Small tables with named rows and columns. After each table, cells are looked up by row and column.

zave:
         faki  ledoko  fitazo
tekebu    4.8     3.3     5.1
ravo      4.7     6.3     5.7
pemigu    4.6     4.8     4.1
mepadup   5.3     5.1     5.4
tufamo    4.2     6.1     6.0
devotom   4.4     5.3     4.6
bukita    4.5     3.9     6.7
dideres   3.3     4.0     2.3
minaf     6.8     6.3     7.0
vorugov   5.4     4.8     4.5
tibe      5.1     4.4     5.8
zom       5.4     4.2     8.7
doder     6.5     4.0     4.5

ledoko of mepadup = 5.1
faki of vorugov = 5.4
fitazo of devotom = 4.6
fitazo of doder = 4.5
fitazo of minaf = 7.0
faki of devotom = 4.4
ledoko of tekebu = 3.3
faki of pemigu = 4.6
fitazo of vorugov = 4.5
faki of tibe = 5.1
ledoko of vorugov = 4.8
ledoko of bukita = 3.9
fitazo of pemigu = 4.1
faki of minaf = 6.8
faki of tufamo = 4.2
fitazo of mepadup = 5.4
ledoko of ravo = 6.3
faki of dideres = 3.3
faki of zom = 5.4
Row with the largest faki: minaf

Table rabu
	tagut	kam	lig	rel
bap	-1104	-5917	4617	3752
fises	-288	-2232	2402	1351
pil	2838	7904	-5098	-5104
lom	674	-431	890	365
rusa	-274	-2162	2348	1300
lon	-986	-4565	3959	2806

What is the rel of rusa in rabu?
1300
What is the tagut of fises in rabu?
-288
What is the kam of rusa in rabu?
-2162
What is the tagut of rusa in rabu?
-274
What is the kam of lon in rabu?
-4565
What is the lig of rusa in rabu?
2348
What is the kam of lom in rabu?
-431
What is the lig of fises in rabu?
2402
What is the lig of lom in rabu?
890
What is the rel of pil in rabu?
-5104
What is the lig of pil in rabu?
-5098
Row with the largest rel: bap

ratudal =
       fot  gar  mes  tagik  nom
fop    152  146  134    163  138
beke   108  155  163    162  129
fis      0  173  165    112  252
bafuf  174  241  134    126  134
venop  164  141  131    172  146
nop    102  167  145    104  168
maf    210  139  132    229   30
das    138  142  141    149  143

fot of beke is 108
mes of venop is 131
gar of maf is 139
fot of bafuf is 174
fot of nop is 102
fot of das is 138
fot of fop is 152
mes of fop is 134
mes of fis is 165
Which row has the largest gar? bafuf

gal
|  | netobo | kes |
|---|---|---|
| relafik | 6.6 | 2.8 |
| ren | 7.9 | 4.3 |
| kis | 8.0 | 5.3 |
| puduz | 4.1 | 7.4 |
| pume | 8.0 | 4.0 |
| lizin | 5.8 | 6.3 |
| nud | 4.8 | 6.7 |
| zonez | 7.7 | 4.2 |
| vesat | 2.9 | 4.9 |
| fibi | 3.0 | 3.3 |
| disar | 6.1 | 2.3 |

netobo of nud: 4.8
netobo of zonez: 7.7
kes of puduz: 7.4
netobo of pume: 8.0
kes of kis: 5.3
kes of fibi: 3.3
kes of lizin: 6.3
netobo of vesat: 2.9
netobo of kis: 8.0
netobo of puduz: 4.1
kes of relafik: 2.8
kes of ren: 4.3
netobo of fibi: 3.0
kes of zonez: 4.2
netobo of disar: 6.1
kes of vesat: 4.9
kes of disar: 2.3
netobo of relafik: 6.6
kes of nud: 6.7
netobo of ren: 7.9
Row with the largest kes: puduz

vug =
	zerupe	gisat
detezaz	139	77
miparup	174	242
bebi	154	171
navuti	164	195
rosudup	139	77
lobaba	134	53

zerupe of rosudup: 139
gisat of lobaba: 53
gisat of bebi: 171
gisat of rosudup: 77
gisat of navuti: 195
gisat of detezaz: 77
zerupe of miparup: 174
gisat of miparup: 242
zerupe of lobaba: 134
zerupe of bebi: 154
zerupe of detezaz: 139
zerupe of navuti: 164

zuti:
,puvu,lupeg,nakap,pur,zak,gura,suvis,tudo
karifog,121,135,112,123,101,134,164,176
fur,145,104,142,98,128,104,142,139
pefeto,128,176,118,169,134,122,110,202
vite,111,113,153,168,135,135,125,97
kitok,67,129,187,78,89,137,123,192
gim,73,127,186,95,97,137,122,120
rateb,90,64,84,122,126,116,164,149
der,135,93,192,101,100,158,111,151

karifog, nakap => 112
karifog, lupeg => 135
rateb, tudo => 149
rateb, zak => 126
vite, tudo => 97
vite, pur => 168
gim, pur => 95
der, lupeg => 93

Table zon
cols = fododon, noz, pud, fopini, bemini, tun, pok, goz
devanav: [48, 70, 72, 105, 155, 180, 237, 171]
ponof: [34, 96, 75, 115, 143, 190, 228, 182]
togar: [101, 6, 197, 95, 176, 166, 193, 136]
gige: [64, 46, 82, 97, 169, 169, 241, 160]
sidugo: [10, 156, 143, 143, 142, 181, 184, 195]
vopib: [23, 122, 91, 126, 136, 194, 214, 190]
kedar: [98, 7, 166, 91, 186, 158, 211, 136]
gud: [14, 142, 115, 135, 134, 192, 199, 194]
katu: [90, 13, 133, 90, 188, 157, 227, 141]
taruvar: [78, 26, 103, 91, 181, 161, 238, 150]

togar, fododon => 101
gige, goz => 160
gige, tun => 169
kedar, noz => 7
devanav, tun => 180
taruvar, tun => 161
devanav, fopini => 105

